In the data rows, 500 means zero.
Some points, one per row:
[613,257,375,657,575,546,570,425,363,230,405,349,647,285,523,395,431]
[689,332,661,388,541,488,359,557,465,604,371,545,296,619,411,493,469]
[363,374,568,582,470,649,567,511,389,335,269,593,409,291,565,473,476]
[373,576,394,575,508,529,411,440,383,500,465,461,506,411,620,400,686]
[204,577,603,457,575,377,377,747,641,783,605,312,728,823,469,634,583]
[722,404,397,374,568,664,608,210,134,83,270,729,240,232,702,561,460]
[521,453,419,494,383,608,468,229,197,234,355,583,355,373,557,490,363]
[348,763,522,423,537,579,528,528,642,788,579,365,512,771,544,504,536]
[413,665,589,507,459,387,511,470,586,409,544,331,541,482,543,540,655]
[713,307,526,716,521,585,581,424,191,284,108,568,478,183,459,366,625]
[670,570,680,304,548,463,422,586,723,486,657,440,505,509,368,379,542]
[369,635,593,538,506,448,559,415,775,542,654,451,597,307,679,527,506]
[516,494,553,481,500,670,654,573,661,778,743,385,458,624,396,513,420]
[448,459,416,706,355,616,655,405,433,436,457,420,441,400,599,535,468]
[440,272,517,489,533,537,711,558,329,594,496,643,643,230,347,670,573]
[272,414,445,845,681,351,455,634,437,852,377,647,829,501,343,501,593]
[627,188,499,580,268,602,567,552,370,416,505,485,620,295,462,517,661]
[528,522,615,612,395,579,633,594,272,597,523,518,522,452,267,489,440]
[473,663,563,195,618,304,522,462,702,579,629,443,450,757,453,661,579]
[419,683,706,439,520,451,448,671,588,941,437,341,722,867,378,254,618]
[644,291,352,726,605,586,564,506,236,245,468,582,532,415,398,488,493]
[632,545,611,323,479,506,447,518,488,299,524,521,353,512,229,529,503]
[452,736,343,406,353,465,375,380,665,473,515,477,379,515,671,369,604]
[302,483,381,619,322,637,544,290,528,420,583,506,352,452,547,425,290]
[397,440,578,564,475,525,316,568,293,544,628,614,623,495,425,415,472]
[372,493,543,569,570,616,625,682,571,640,608,440,657,409,403,378,387]
[477,502,532,534,471,519,586,572,366,569,393,505,448,464,579,443,608]
[440,706,651,445,568,411,235,538,660,573,652,348,508,747,613,468,558]
[295,525,351,418,634,570,448,509,639,482,706,384,578,622,758,662,463]
[544,763,574,329,627,435,435,512,521,513,334,581,467,666,538,439,606]
[275,782,370,491,436,448,569,548,781,654,973,373,615,741,677,487,453]
[185,912,531,189,549,419,392,659,690,691,752,369,450,653,514,582,362]
[557,131,473,757,600,680,676,492,254,404,338,623,444,293,475,531,346]
[565,463,719,412,508,430,348,554,622,545,431,442,523,764,352,361,605]
[431,774,489,415,529,514,374,485,831,603,692,443,403,475,577,344,414]
[536,501,791,518,392,535,441,695,831,553,672,462,616,608,458,498,462]
[683,517,677,384,326,676,603,484,627,433,530,323,398,523,324,628,380]
[648,619,756,160,479,475,262,432,718,519,490,447,262,637,304,502,430]
[443,592,474,633,577,584,522,663,600,549,416,510,666,530,470,433,537]
[589,720,594,427,471,481,464,360,718,304,455,482,372,583,731,515,293]
[518,399,413,488,504,637,640,516,496,68,283,421,292,240,388,625,337]
[548,579,397,464,262,462,595,585,565,446,483,554,484,503,462,591,304]
[454,574,603,582,368,593,569,517,476,417,464,689,590,496,372,515,259]
[602,372,424,404,513,586,696,475,218,248,457,655,360,290,598,584,191]
[643,416,696,357,536,507,540,506,433,381,438,436,318,656,432,518,622]
[465,627,460,522,591,416,629,647,677,610,677,489,561,538,418,459,498]
[665,333,702,457,531,570,625,494,306,559,346,615,640,476,212,366,522]
[333,450,710,511,576,469,268,583,530,913,611,438,914,812,391,243,696]
[422,545,422,350,715,382,494,453,632,469,752,417,528,508,485,442,472]
[451,688,732,524,596,500,337,427,475,644,361,357,490,546,395,738,703]
[608,493,663,519,568,772,390,361,337,534,360,610,454,233,346,299,510]
39 more points follow, each with its number after it:
[618,568,664,464,571,467,264,855,670,980,653,438,804,754,178,462,539] 0
[452,682,707,269,477,569,516,621,546,609,347,587,432,526,386,422,472] 1
[500,487,448,465,498,557,424,646,519,498,461,482,721,525,568,396,357] 2
[518,660,701,542,584,302,428,730,509,915,471,437,694,704,550,314,657] 3
[624,533,607,463,466,501,685,400,522,274,403,465,384,593,557,562,538] 4
[462,627,259,547,542,318,559,425,447,487,460,558,538,413,585,759,413] 5
[463,573,328,611,401,508,531,593,387,404,803,397,508,339,522,553,393] 6
[409,358,433,576,392,572,707,381,649,529,554,491,484,504,479,573,327] 7
[407,444,554,773,692,389,573,447,666,657,807,425,634,468,457,389,301] 8
[506,385,347,499,290,723,577,390,49,319,373,602,433,292,670,426,514] 9
[488,450,454,433,539,547,525,417,645,440,639,513,384,367,482,730,268] 10
[515,494,492,482,453,551,436,432,382,262,485,543,373,746,643,557,443] 11
[496,577,539,552,382,490,437,731,666,629,722,474,772,634,364,482,424] 12
[562,734,630,298,515,433,423,536,701,616,821,314,443,505,561,616,376] 13
[376,336,510,632,550,584,574,423,437,577,579,542,575,393,646,486,673] 14
[573,392,522,464,456,544,627,533,425,126,397,519,266,259,568,695,450] 15
[485,577,490,612,324,481,558,324,149,315,393,774,371,209,594,206,363] 16
[519,338,656,476,428,410,343,638,540,841,530,472,669,712,359,589,676] 17
[611,489,451,635,336,540,488,335,206,493,346,560,485,384,581,353,541] 18
[548,606,299,273,432,425,658,453,674,166,534,482,390,545,804,790,316] 19
[588,527,333,386,399,537,551,491,443,387,467,496,516,496,491,520,467] 20
[509,655,452,463,467,379,500,684,626,631,520,339,490,703,491,520,595] 21
[568,506,369,414,397,596,570,501,278,132,543,470,249,336,611,620,380] 22
[453,488,460,514,722,430,565,582,723,646,596,406,733,623,553,451,386] 23
[606,542,504,343,461,349,505,647,623,544,554,474,437,596,563,635,663] 24
[528,383,356,627,582,397,451,551,379,521,441,611,570,383,368,365,547] 25
[404,538,286,425,523,459,452,484,574,508,535,474,595,569,561,393,437] 26
[473,406,588,637,471,397,406,560,466,680,427,623,669,516,388,526,717] 27
[470,494,443,665,381,464,604,614,403,600,536,288,418,514,453,453,628] 28
[531,390,448,592,373,530,538,239,128,333,179,626,394,79,687,510,410] 29
[566,657,912,313,333,637,356,611,480,613,409,610,518,553,364,386,568] 30
[498,628,583,526,613,301,286,407,547,576,228,671,676,339,547,385,588] 31
[347,382,465,629,451,603,668,421,578,479,667,507,590,501,394,372,407] 32
[621,486,539,461,454,785,641,345,363,188,383,580,255,328,561,562,427] 33
[517,527,597,335,434,723,493,458,412,110,423,552,226,329,355,589,431] 34
[479,452,740,477,671,447,266,646,771,944,564,437,824,725,307,484,690] 35
[509,313,549,483,342,533,497,465,363,399,368,773,595,372,458,272,530] 36
[399,388,478,554,614,672,562,636,703,773,777,505,630,425,311,571,484] 37
[531,524,712,581,470,419,508,450,496,496,247,473,595,303,650,692,511] 38
Which two of these numbered points are nearest to each point below, looking only along the 6 directions in which the first points spread most? Their numbers follow each, nearest first.
[540,650,483,438,363,469,409,482,704,427,782,321,424,666,561,549,411] > 13 21
[397,526,672,522,677,384,341,567,508,797,419,568,606,657,493,385,666] > 3 27
[556,302,639,624,556,680,502,483,369,580,390,601,603,107,463,486,435] > 36 25
[750,275,589,468,390,550,445,218,77,0,99,677,284,224,523,507,616] > 29 33
[555,303,547,640,566,510,541,427,532,624,687,604,428,385,449,358,295] > 32 7
[465,541,147,586,476,380,503,443,353,329,573,701,498,384,650,494,417] > 5 6
[360,565,776,446,465,532,371,552,873,999,545,398,725,788,281,577,597] > 0 35
[299,383,373,677,463,435,498,549,415,397,525,526,598,194,458,507,413] > 14 6
[458,323,520,612,480,488,603,477,205,563,341,762,653,472,511,468,498] > 25 36
[424,533,641,586,607,387,399,507,745,870,354,559,830,596,330,438,640] > 3 17
[407,816,528,410,564,433,391,519,999,663,797,360,352,703,412,402,542] > 13 21
[524,503,316,512,340,522,495,352,324,241,507,596,315,328,535,667,487] > 22 15
[600,543,602,397,462,483,412,646,450,431,711,325,328,730,590,602,649] > 24 21
[653,332,289,565,341,648,652,507,434,448,677,398,471,559,689,590,490] > 6 7
[484,780,329,328,384,418,389,404,847,380,686,327,549,636,620,426,396] > 13 26
[420,418,535,517,491,437,440,619,649,722,618,419,619,595,349,390,679] > 17 12
[382,511,481,519,715,440,542,525,601,467,855,282,745,669,437,479,386] > 23 8
[644,476,575,458,423,400,527,643,584,551,486,393,441,474,403,358,592] > 2 28
[438,493,402,522,640,404,526,571,500,638,543,611,663,571,518,520,583] > 28 2
[382,682,505,279,538,455,210,500,734,735,545,190,518,561,393,572,610] > 21 24
Here are 39 other points, each followed by its number:
[542,644,400,615,610,307,447,497,657,814,570,344,697,560,473,374,446] 0
[391,560,307,540,502,333,439,521,629,705,688,466,568,633,460,449,585] 1
[376,673,280,589,499,514,590,482,541,534,428,499,450,401,576,430,442] 2
[427,713,358,517,656,462,390,372,787,616,671,493,581,703,574,503,488] 3
[670,390,593,453,599,451,515,534,435,388,497,482,310,433,488,530,533] 4
[421,801,363,394,563,388,554,505,732,471,673,439,354,627,679,533,454] 5
[339,378,470,517,820,432,422,313,514,639,333,497,722,459,572,456,599] 6
[452,284,630,696,500,537,672,536,539,559,444,572,641,455,454,407,453] 7
[347,445,538,538,539,543,440,445,622,761,710,454,598,454,416,550,390] 8
[598,371,555,511,367,517,484,382,453,407,533,518,361,530,643,793,579] 9
[748,388,837,448,665,520,583,473,595,298,406,440,231,537,325,610,384] 10
[580,195,579,566,538,432,443,618,367,576,320,692,463,484,393,601,475] 11
[402,763,632,213,552,564,444,514,846,620,757,412,493,667,498,537,435] 12
[383,602,401,508,690,559,675,532,999,640,682,381,432,522,511,523,354] 13
[697,577,631,474,587,573,445,433,406,443,594,466,382,593,393,518,463] 14
[365,782,219,521,752,326,446,481,741,619,774,504,435,547,777,607,388] 15
[442,560,381,619,565,468,594,407,355,356,761,580,541,408,665,329,217] 16
[589,540,650,372,394,572,373,219,362,58,355,652,211,393,712,527,312] 17
[573,564,685,484,247,531,505,311,337,549,347,622,438,424,339,431,495] 18
[370,402,516,699,598,489,349,674,295,420,300,578,580,356,171,579,594] 19
[523,453,440,672,453,687,610,638,115,520,479,751,819,435,589,302,471] 20
[442,403,420,502,362,273,523,635,700,316,737,384,491,603,481,457,345] 21
[562,530,626,309,560,459,493,586,917,538,543,462,404,556,417,408,335] 22
[514,424,272,684,468,531,560,415,259,458,406,561,641,450,499,370,585] 23
[591,431,439,473,276,634,486,502,433,191,325,332,240,435,600,532,487] 24
[553,429,462,373,469,512,571,467,213,380,398,562,538,445,494,435,576] 25
[317,522,323,443,511,327,405,509,505,502,627,507,559,603,416,491,682] 26
[590,644,762,192,481,472,385,502,868,360,337,501,400,521,504,428,255] 27
[485,368,420,577,499,592,299,537,408,537,320,464,521,396,559,492,538] 28
[702,482,533,477,469,671,525,455,0,340,103,616,399,217,542,331,444] 29
[549,331,439,720,484,450,633,539,393,352,467,474,572,540,566,577,629] 30
[372,596,461,467,672,432,707,544,904,503,647,356,487,631,430,519,612] 31
[354,396,261,630,706,425,451,473,570,580,603,384,622,674,404,599,665] 32
[463,404,424,308,706,460,505,472,613,425,776,532,435,619,428,458,406] 33
[556,100,342,650,480,483,563,429,283,432,371,644,580,278,488,472,469] 34
[470,604,462,419,478,542,517,336,440,387,464,557,708,466,546,611,492] 35
[610,437,579,604,440,562,495,436,353,403,308,519,360,454,569,516,678] 36
[496,519,519,607,360,512,447,439,495,534,541,490,662,460,502,359,630] 37
[315,602,576,338,717,452,532,647,549,999,505,452,849,639,318,332,490] 38
Which two of these numbered points are nearest to each point below, looking only along the 6 directions in which the first points spread most? Their numbers follow each, nearest first.
[368,804,526,466,471,466,433,539,710,560,607,476,550,647,510,447,429] > 3 1
[488,432,427,744,510,542,508,459,351,498,433,556,450,529,579,543,676] > 28 23
[549,508,508,550,395,602,675,371,370,271,546,649,516,253,771,505,502] > 16 24
[499,688,694,440,437,586,398,610,341,721,415,555,642,624,615,280,565] > 37 0
[635,390,482,542,442,609,604,410,0,177,126,809,234,183,562,332,383] > 29 17
[408,472,381,548,620,549,390,542,633,514,464,481,552,503,753,286,450] > 37 2
[335,635,415,471,401,458,450,359,628,607,744,368,569,665,746,485,396] > 3 5
[533,589,797,240,279,641,500,693,546,679,518,425,516,470,460,379,552] > 22 14
[432,532,400,493,635,250,562,705,761,580,826,394,574,683,655,528,511] > 31 1
[798,428,466,543,290,662,459,302,133,255,157,798,183,312,560,304,455] > 29 17
[595,636,470,475,668,368,543,620,560,640,449,636,572,660,586,388,686] > 26 6
[307,908,588,183,565,520,486,498,999,875,732,198,446,798,507,435,534] > 12 3
[628,326,509,675,543,504,570,678,224,568,359,765,662,517,412,465,596] > 19 11
[474,505,587,477,566,540,606,475,222,550,221,502,566,283,442,423,400] > 25 11
[368,618,545,517,521,367,516,413,607,622,495,397,482,508,487,352,468] > 1 0
[525,567,364,544,540,530,464,550,368,371,459,459,476,459,686,524,420] > 35 2
[559,389,630,498,608,520,590,467,684,387,271,522,262,395,428,597,447] > 4 9
[525,208,435,667,577,328,565,547,490,394,439,562,483,352,386,594,590] > 30 34
[686,510,544,443,473,589,552,499,423,558,335,629,429,443,382,479,530] > 18 14
[470,212,484,492,516,553,537,556,452,437,571,494,658,426,603,608,515] > 30 7
